One turn moves every row onto another: examples first, then more rows asked:
q881: [ 32   9  -8  -2 -18   9 -40  -3 -27  18  -5  -9  33  -5  25  14  16  27
  12   1]
q114: [ 42 -26 -15 -11   0  24 -10   2 -17  11 -19   8 -27  26   7  21  46  11
  18  -2]
q145: [-31  -8  43  -5 -17 -15  41  -8 -13 -14  -5   6   5  -2  -9 -22  16  30
  25 -13]
q617: [  3  -6   3  41 -20  -7   8  17  20  -2  -3  16  -1 -30 -23  15  27 -10
  38 -33]
q500: [-35  10  -6   4  -6 -13  55 -14  18   9  -2  38   0  25 -15   1  27 -15
  13  -5]
q797: [ 24   7 -27  18  -1   3   3 -20 -22  20  36  -7  -7  10  12   8  -9 -42
  -3  17]
q640: [-13  11  -2   8 -13   5  65  -4   6  15  -2  20   3  23  -2   1  37   0
  33 -11]
q377: [-17  -1 -10 -45   9  14  15  47  13  26  11 -11  19  -7  -4  13 -14  10
  16 -10]
q84: [  1  -3  15 -32  -1  14  32  55   9  18   3  -1 -18   0  14  13 -19  11
  -5  -5]
q113: [ -3  -5   0 -18  14 -27 -58 -12 -12   2  -8  36   3 -14  -1   3  12  -2
 -25 -18]
q955: [-23 -12 -38  21 -28  -5 -26  -4  -9   0   1  -7  -2   0  37   8  -3  13
  16  38]
q962: [ 12 -13 -30  -5  37  24 -16  35  -1  17  -6  20 -34  10   3  -8  14   4
 -23   6]
q502: [ -8  -2  14 -18   5 -21  -8 -18  12  14 -12  17 -40  24  -7   3  -8   7
  61 -27]
q160: [ -7   0  -3 -18   0  16 -55  12   1  25  -6   8  -4  -6 -22   9 -19  14
 -21  28]
q801: [ 16 -12  -5  16  -8  47  23 -17  15 -20 -36  14 -22 -22   8   5   8   7
  -1 -31]
q960: [-50  -3  31   1 -34 -21  32 -17   1  -9  10   5  21   1  -7 -16   1  12
  15   4]
q207: [-10   3   4   2  15  19  21 -49 -14 -25 -32  10 -18 -31  16   5   2   0
 -20 -11]
q132: [ 33  21  -2  10  34 -11   8 -27 -32  -3 -23  12 -38  14  -4  11  11  -9
 -14  15]
q609: [-24  16   3 -48  26  -2  12  35  19  12 -30   8   3   0 -19  23 -14  24
   0   2]
q669: [ -8 -35 -15  -2  27 -18 -20   3 -27 -22 -20  12 -39  -3  15 -13  26  26
   8  -3]
q647: [-13   0   3 -43   7  -6  25  36  26  -3  -9  -5   5  17   0  16 -15   5
 -31  20]
q400: [-10  -6  -7 -18  25  29 -22  10 -25  16  -2 -21   2  13  36  -2   7  21
   4  38]
q11: [-14  12  33  10  -8 -25   9 -35 -15 -11 -22  -3  -5 -18 -28  40  28  -6
  22  15]
q559: [  7  -6  -7  -4 -14  52   4 -39  -7   5 -14  -7   8 -37  -8  15   0   3
  25 -33]
q584: [  9 -21   8   9 -13  -8 -37   0  29 -25   4   3  25  19  -2 -16 -18 -17
 -23   0]
q245: [ 41  -3  37  23 -12  14 -24  19   3 -12 -31   8 -11   5  11 -11  -9  22
   8 -17]
q940: [ 14  43 -13  -8   8 -49   5 -40   6  11  -3   7   2  33  12  14  -8  -9
   4   5]
q917: [ 10  11  13   8 -16 -53  -9  -4  29 -17 -19  15 -25  16  -1 -10 -28  23
   4 -10]
q229: [-15  20   2 -37  23  -5  34  34 -16  21 -11  -2 -26 -14  -3  21 -17  20
  -3  10]
q80: [ -7  -4 -15   8 -12  34  22 -46 -10 -14   8 -15  11 -29  32   4  -6 -14
  -8  -3]
q183: [ -1   0  -7  25  -7 -22   8  -5  34 -30 -24   1  26  -5 -35  21  37  -4
  15  -2]
q485: [-34  -8 -15  -8  43  -6 -30 -29   3 -14 -32   7   3  18 -24  -1   4  -4
  32   8]
q699: [ -9 -15 -29  -4 -22  -1 -37 -13  16  18  -3  34 -19  25  -1  28  11 -31
 -12  20]
q621: [-10 -17  20   5 -13 -14  10 -25 -20  -1  30 -16   5 -26 -22  21  30 -26
  35 -10]
q171: [ -6 -17 -28  11 -21  35  11 -32  36 -27 -16   5  12 -11   2   5  -3 -19
 -20  -7]
q989: [-21   5 -20 -46  15  -8  31  24  -4  12  20 -24   8  -3  -4  16 -18   2
 -11  22]
q790: [ 10   8 -39   4   8  27 -18  27  13  23  -9   4  -6  20  13   8   2   7
 -21  41]
q321: [ 14  24   8   7 -40 -15  40  -7   0  17  15   9  33  -4 -38   1  11  12
  -1 -14]
q472: [  8  20  19  -2 -16 -27  36  -8  -1   7  -1  27  12  -7 -48  -6  19  11
 -14 -28]
q185: [ -7  -5 -10 -23  -8 -20  -7 -31  25   4   0 -18   8  47  -4   7  -4   2
  56   4]
q61: [-17  -4 -10 -14   2  24  -8 -57  10 -17 -31   8   9 -26 -28  18  -1  -8
  -9 -15]
q780: [ -4  -9  16  20  -2 -21  27 -12   9 -26  12  -6  28   5  24  10  42 -35
  -2  -2]
q664: [-12  -3 -11  16   6  28 -21  -5 -12  19  -3  -7  -2  -3   3   1  -9   5
  74  -7]
q522: [-36  -8   1 -19  35  13 -34   8 -18  19  -1  17 -27  -2  24  -6  -6   3
 -12  23]
q448: [ 22 -19  -1 -29  17  28 -41  21 -17  18  -1 -12  -4  -2 -19  -5   6  29
  -8   8]
q868: [ 37  23  -5  -6  16 -31  15 -19 -15  24  22   4 -18  15  18  -2   1  -5
  27 -34]
q826: [ 34 -12  -3   3 -21 -33   3   4  20 -15  19 -22   4  20  11 -23 -16  19
  23 -19]
q413: [ -3  16  39  36  -8 -17  23  -2   0 -10 -17  23 -11 -12  31  23  30 -18
   8 -10]

q940 moves to q185
q377 moves to q84
q145 moves to q472
And these:
q669 moves to q113
q617 moves to q413
q207 moves to q61
q522 moves to q160
q664 moves to q245

One turn moves every row onto another: examples first, then more rows asked:
q836: [-18  14  11 -10  -1  52 -11  53 -10 -21  -7  43]
q440: [ 23  30 -35 -28 -22  40   8 -12 -27  -1   0  90]
q69: [  3  11   8   4 -21  58   5  55  -7 -34  -8  45]
q887: [ 26  40 -38 -22 -23  18  -7 -23 -23  15  11  65]
q62: [ 34  71 -49  10 -19  34  -4  17  -7  17  34  31]
q361: [ 33  37 -25  16 -29  98  13  10  -7  -4  -3  61]
q843: [-18  30   2 -21   3  18 -28  45  -8  -7   8  25]
q846: [ 42  50 -35  23 -36  87   0  29  -4   7   5  39]
q322: [  3  41   5  25 -10  36  -1  33  11 -17  25   2]
q979: [  7  61 -28  -6  -7  29 -23 -12   7  29  43  37]
q678: [ 29  33 -26  21 -27  89  24   6 -14  -7  -1  69]
q713: [-19  29  17  17   3  48 -10  25   6 -10  12   9]
q383: [ 22  31 -29  -8 -18  72  24  -3 -20 -12   0  91]
q690: [ 24  34 -27  -9 -20  85  18  -4 -13 -12  -3  84]
q134: [ 24  48 -31  16 -30  73 -25  52   0  23  17  34]
q295: [  1  31  -6 -25 -11  -6 -20  30  -7 -13  16  28]
q899: [ -3  -2  19  -2 -22  47   6  15  -9 -31 -14  50]
q682: [ 41  67 -46  13 -28  62 -10  32  -1  15  21  28]
q260: [ 31  60 -41 -19 -20  24 -15 -21  -7  20  23  45]
q304: [ 35  73 -47  -3 -19  37 -14   6  -1  19  33  30]
q666: [  1  35   3  16  -7  56  11  58   5 -33  17  25]
q958: [  6  21 -23 -41 -19  43 -20  -3 -18  12   3  90]
q475: [-12  12  16 -16  -3  29  12  -8  -4 -32   5  55]
q980: [ 40  59 -46  24 -31  59  -2  38  -9  12  19  32]
q345: [ 39  41 -33  32 -37  81   9  28 -13   4   1  45]
q393: [ 27  41 -36 -34 -23  31 -11 -25 -17  11   7  71]
q394: [-28  16  22  -8   9  34  -7   0  -3 -15   5  36]
q458: [-12  22  12   4  -9  27 -30  33  -4   0   2   8]
q950: [ 19  27 -13  31 -35  97  -9  25   1  15   2  45]
q462: [  0  27 -19 -25  -7  78   6   6 -10  -6   9  98]
q530: [ 29  60 -43  -6 -18  17  -7 -15 -12  20  29  40]
q467: [ 23  34 -33 -33 -20  57   4 -14 -19  -4  -1  89]
q528: [  5  27  -9  14 -15 101  12   3   2  -2   8  74]
q466: [  6  31   2   6 -21   7 -20  26   2  -5  17   2]
q588: [-28  34   8 -22  18  24 -10  23  -2 -17  19  37]
q118: [ 15  69 -38   2 -10  48 -23  36   8  23  43  33]
q878: [-10  30   1 -33   3   6   0  12  -5 -28  20  50]
q568: [  8  32 -21 -25 -21  24 -30 -25  -8  29  17  58]
q987: [-23  32  11   5  11  57   0  46   2 -24  12  30]
q144: [-19   1  21  -7  -8  43 -16  20 -11 -14 -14  39]

q134 moves to q568
q678 moves to q62
And these:
q987 moves to q843
q899 moves to q322
q361 moves to q304

